Here are some points, one per row:
[-1.59  0.22 -0.66  0.67 -1.37  2.01  0.64 -1.51 -0.81  3.45 -0.54 -2.14  2.19  0.05  0.16 -0.79
 -0.98 -0.46  0.15  0.25  0.34 -0.64  0.09  2.29]
[-0.95 -0.96  0.21  0.49  0.12  0.80  0.35 -0.20 -1.26 -0.41  2.62  2.41 -0.47 -0.09 -0.37 -0.53
  1.02  0.25 -0.61  0.41 -0.23  0.88 -0.68  0.63]
[ 0.42 -0.07  0.04  0.67  0.58 -0.64 -0.50 -0.67  0.41 -0.11 -0.80 -0.84 -0.24  0.19 -0.16 -0.24
 -0.87 -0.38  0.12  2.82 -0.63  2.37 -0.23 -1.34]
[ 0.62 -0.76 -0.19  0.13  0.87  0.61 -0.07 -0.83  0.50 -0.75 -0.26  0.51  0.44 -0.10 -1.67  0.95
 -0.21  0.29 -0.11  2.95 -0.20  0.93 -0.49  0.97]
[-0.41  0.08 -0.85  0.02  0.12 -0.53 -2.66  0.03  0.93  1.49  2.51 -0.10 -0.37 -0.09 -0.46  0.00
  1.47 -0.28  0.89 -0.40 -1.92  0.85  1.95  0.22]
[ 0.98  0.26 -1.22 -1.31 -0.06  0.71  0.44 -1.33 -0.77 -0.43 -0.14  0.62  0.57  0.84 -0.59 -0.13
  0.01  1.38  0.82  0.54  0.06 -1.30  0.00 -0.82]
[ 2.26 -1.06  0.62 -1.20 -0.38  1.22 -0.50 -0.08  1.64 -0.36 -0.12  0.26  1.06  1.53 -0.74 -1.77
  0.01  0.26 -0.56  0.59  0.76 -0.78 -0.03  0.93]
[ 0.59  0.08 -0.06  2.47 -0.33  0.04 -0.09  1.29  0.85 -0.18 -0.24 -0.19  1.11 -1.19  1.24 -0.33
 -0.04  0.89 -0.10  1.02 -0.19 -0.17 -0.21 -0.65]
[ 0.73  1.07  0.26 -0.08  0.67 -0.45 -0.72 -0.77  0.01 -0.14 -0.21 -0.50 -0.05  0.95  3.41 -0.95
 -0.24  2.40 -0.87 -0.84 -0.30  0.21  0.06 -0.32]
[-1.41 -1.32 -0.33 -1.68  0.90 -0.14  1.48 -0.56 -0.30 -0.27  0.13 -1.02 -0.64 -1.65 -0.03 -0.01
 -0.40  0.36 -1.03  0.41 -0.94  0.28  1.11 -0.55]
[-0.28 -0.08 -1.42  0.07  0.57 -1.15 -0.27  0.40 -0.04  3.31 -1.80  1.73 -1.99 -0.25 -0.19  0.31
 -0.72  0.16 -0.58 -0.43  0.65  0.58  0.00  3.30]
[ 0.97 -1.04 -0.15 -1.19  1.68  1.25 -0.68  0.68 -0.22 -0.41 -0.07 -0.67 -0.47 -1.35  2.48 -0.50
 -0.60  1.30  0.81 -0.35  0.43  0.06 -0.36  0.28]
[-0.27 -0.31 -0.54  0.28  0.44  0.62 -1.28 -0.88 -0.10 -1.40 -0.63 -0.17  0.66  0.04 -0.48 -0.18
 -0.25 -1.22 -0.33 -1.79 -0.82  0.47 -0.76  0.24]
[-0.72  0.46  1.18 -0.35 -0.86  0.54 -1.30 -0.45  0.86  1.01  0.62  2.23 -0.11 -0.24  0.75  0.23
  2.14 -0.47  0.67  0.11 -1.16 -1.54 -0.06 -0.33]
[-0.10 -0.27 -1.41 -0.15 -1.46 -0.46  2.61  0.53  1.93 -0.34 -1.26 -0.15 -1.58 -0.06  0.31 -0.36
  0.99 -0.01 -0.99 -0.07 -0.43 -0.98  1.57 -0.57]
[ 0.09 -0.02  2.87 -0.11 -0.10 -1.61  2.04 -0.61 -0.69  0.00  0.72 -1.09 -0.14  0.45 -0.10 -0.38
  0.96 -0.11  0.31 -0.75  0.91  1.44  0.13  0.35]
[-0.90 -0.96  2.02 -0.03  0.44  0.58  0.31  0.45 -0.64  0.71 -0.83  0.39 -0.79 -0.39  0.04  0.58
  2.52  0.18  0.10  0.35 -1.34 -0.51 -0.61  0.25]
[ 0.58  0.29 -0.92  0.37  1.11 -1.32  0.04  0.08 -0.68 -0.40 -0.32  0.23  0.61  0.52  1.19 -1.84
 -0.58 -0.75  2.22  1.80 -0.37 -0.65  0.15 -0.80]
[-0.56 -0.22 -0.63 -0.55 -1.38 -1.36 -0.76  0.19 -1.16 -1.81 -0.49  0.04  1.14 -2.07  0.06 -0.87
 -0.24 -1.51 -0.60 -1.32 -0.82  0.36 -1.17  1.22]
[-0.21  0.42 -0.96  0.77 -1.01 -0.10 -0.07 -0.77 -0.90 -1.36  0.41 -0.42 -2.32  1.13 -0.55 -0.63
 -0.70 -1.00  0.37 -1.06  0.68 -0.94 -0.50 -0.29]
[ 0.17 -0.40 -1.24 -0.47  2.15 -0.52  0.68  0.83 -0.78  2.55  2.54 -1.39 -0.55 -0.20 -0.63 -0.53
  1.13 -1.07 -1.56 -0.23 -0.30 -1.12 -1.71 -0.89]
[-0.68  0.50  2.60 -0.25  1.20 -0.53  0.72 -0.66 -0.26  0.08 -2.14 -0.97 -0.15 -0.46 -1.03  0.36
  1.91 -0.38  1.72 -0.56 -0.41 -1.12  1.09  0.17]
[-0.72 -0.78  0.29  0.42 -0.52  1.27 -0.78  0.44 -1.31 -0.87 -1.69 -0.79 -1.99 -0.28  0.08 -1.00
  0.18 -0.81 -1.30  0.05 -0.22  0.08  0.42 -0.82]
[ 1.65 -1.28 -0.37  2.05  1.30  0.22  0.21  0.53  0.16 -0.52  0.20  0.04  0.18 -2.02  0.94 -0.13
 -0.47  0.93  2.19 -0.54  0.68 -1.24 -0.68  0.54]
[ 0.13  2.80 -0.59  0.05 -0.88  0.23 -0.05 -0.51 -0.70 -0.80 -0.33  0.33  0.23 -1.20  0.59  0.66
  0.28 -0.20 -1.30  1.35 -0.11 -0.52 -0.88 -0.30]
[-0.41 -0.10  0.60  0.43 -0.67  0.76  1.80 -1.03  2.19 -0.88  1.85 -0.69 -1.82 -0.21 -0.08  0.09
 -1.84 -0.26 -0.11 -0.64 -1.36  0.17  0.01  0.97]
[-0.45 -0.03  0.97 -0.01  0.88 -0.09 -0.39 -0.59  0.23  2.13 -1.55  2.62 -0.67 -0.12 -0.41 -0.26
 -2.10 -0.44 -0.13 -0.81  0.51  0.75 -0.61 -1.35]
[ 1.78 -0.89  0.02  0.83 -0.24  0.71 -1.07 -0.37 -0.10 -0.16 -0.66 -0.65  0.49  1.80  0.08  1.99
  0.17 -1.69 -1.31 -0.52 -0.10 -0.42  0.37 -0.53]
[-0.05 -1.66  1.54  0.15 -2.04 -0.61  0.02  0.34 -0.93  0.26  1.67  1.02  0.17  0.40  0.38  0.11
 -0.01 -0.06  0.22  0.11  1.25 -0.27  2.83 -0.55]
[ 2.53  0.98 -0.40 -1.07 -0.65  0.46  0.72  1.02 -1.12 -0.19 -0.06 -0.08 -0.06  0.93  0.51  2.09
 -0.79 -0.57  2.85  1.02 -1.44  1.24 -0.05  1.32]
[-1.77 -0.07 -1.01  0.26  0.07 -0.87  0.58 -0.73  1.49 -0.66 -0.24 -0.23  0.09  1.85  0.27  1.22
 -0.48 -0.38  0.78 -0.78  0.02 -0.71 -0.93 -1.29]
[ 0.32 -0.73 -0.74 -1.21  0.51  0.48 -1.11 -0.82  0.33 -0.81 -0.43 -0.37  0.70 -0.96 -1.42  0.90
 -0.30  0.78 -0.37 -1.64 -0.22  0.57 -0.35  0.00]
There is one direction along which these points spread out most. How far along it is each point below, from 0 to 99? The average is 50, and the first point in the table lies past the average. One standard deviation of the points above along it is 16.
[-1.64  0.10  0.18 -0.96  0.05 -0.55 -1.58  0.03  0.61 -0.80  0.74 -0.83 -0.45  0.29  0.81  2.81
 -0.62 -0.74 -0.36  1.41  2.71 -0.79 -1.22  0.54] 48
[-0.56  2.15  0.18  0.19  2.49  1.03  1.54  0.16 -0.13 -1.33  0.57  0.47  0.51 -0.97 -0.08  0.19
  0.34 -1.64 -0.81 -0.56  1.97  0.54  3.48  0.46] 57
[ 1.16  0.15  0.32  0.39  0.41 -2.25 -0.20 -0.80 -0.10 -0.59  0.12  0.38  0.91  0.79  0.30 -0.61
  0.01  0.63 -1.56  0.73 -0.21 -0.72 -0.05  1.02] 42
[-0.29  0.73 -0.62  0.06 -1.07  0.30  0.14 -0.28  0.48  0.33  0.73 -0.11 -0.10 -0.09 -0.09 -0.68
  3.50  0.15  1.87 -0.67  2.70  3.54 -0.07 -0.65] 58
[-1.69 -0.72 -0.22 -0.45  0.33  0.66  1.04  2.88  1.56 -0.74 -0.52  0.45  2.36  2.30  0.24 -0.01
 -0.22 -0.24 -0.25 -1.05 -0.64  0.68 -0.98  0.91] 49
[ 2.04  1.41  0.60 -0.55 -1.11 -0.70 -0.49  1.55  0.90  0.06 -0.18 -0.76  0.18 -0.88 -1.83 -0.71
 -0.38 -0.11 -0.68  1.17  0.67 -0.41 -0.33 -0.31] 40
[ 0.90 -1.05 -0.82  0.71 -0.72 -0.41  0.40  0.17 -1.08  0.11 -0.28 -0.11  1.84  0.42 -0.78  2.08
  0.10  2.05 -1.10 -0.56 -0.11  0.07  0.44 -1.11] 43
[ 0.02  0.35  0.81 -0.43 -1.28  0.05  0.43  0.02  0.02  2.38  0.52  1.39  0.23 -0.85  0.20  0.00
 -1.75 -1.13  0.02 -0.73 -0.06 -0.14 -0.86 -2.24] 61
[-0.21  3.34  0.36  0.27  0.27  0.48 -0.39  1.54 -0.75 -0.13  0.30 -0.27 -0.08  0.97 -0.92  0.08
 -0.60  3.55 -0.54 -0.56 -0.36 -0.17 -0.16 -0.27] 42
[-2.09 -0.61 -0.33  0.28 -1.02 -0.77 -1.21  1.29 -0.29 -1.04 -0.47 -0.60 -0.61  0.26 -1.43 -1.17
 -1.32  0.36  1.05 -0.21  0.58 -0.89  0.26 -0.62] 52
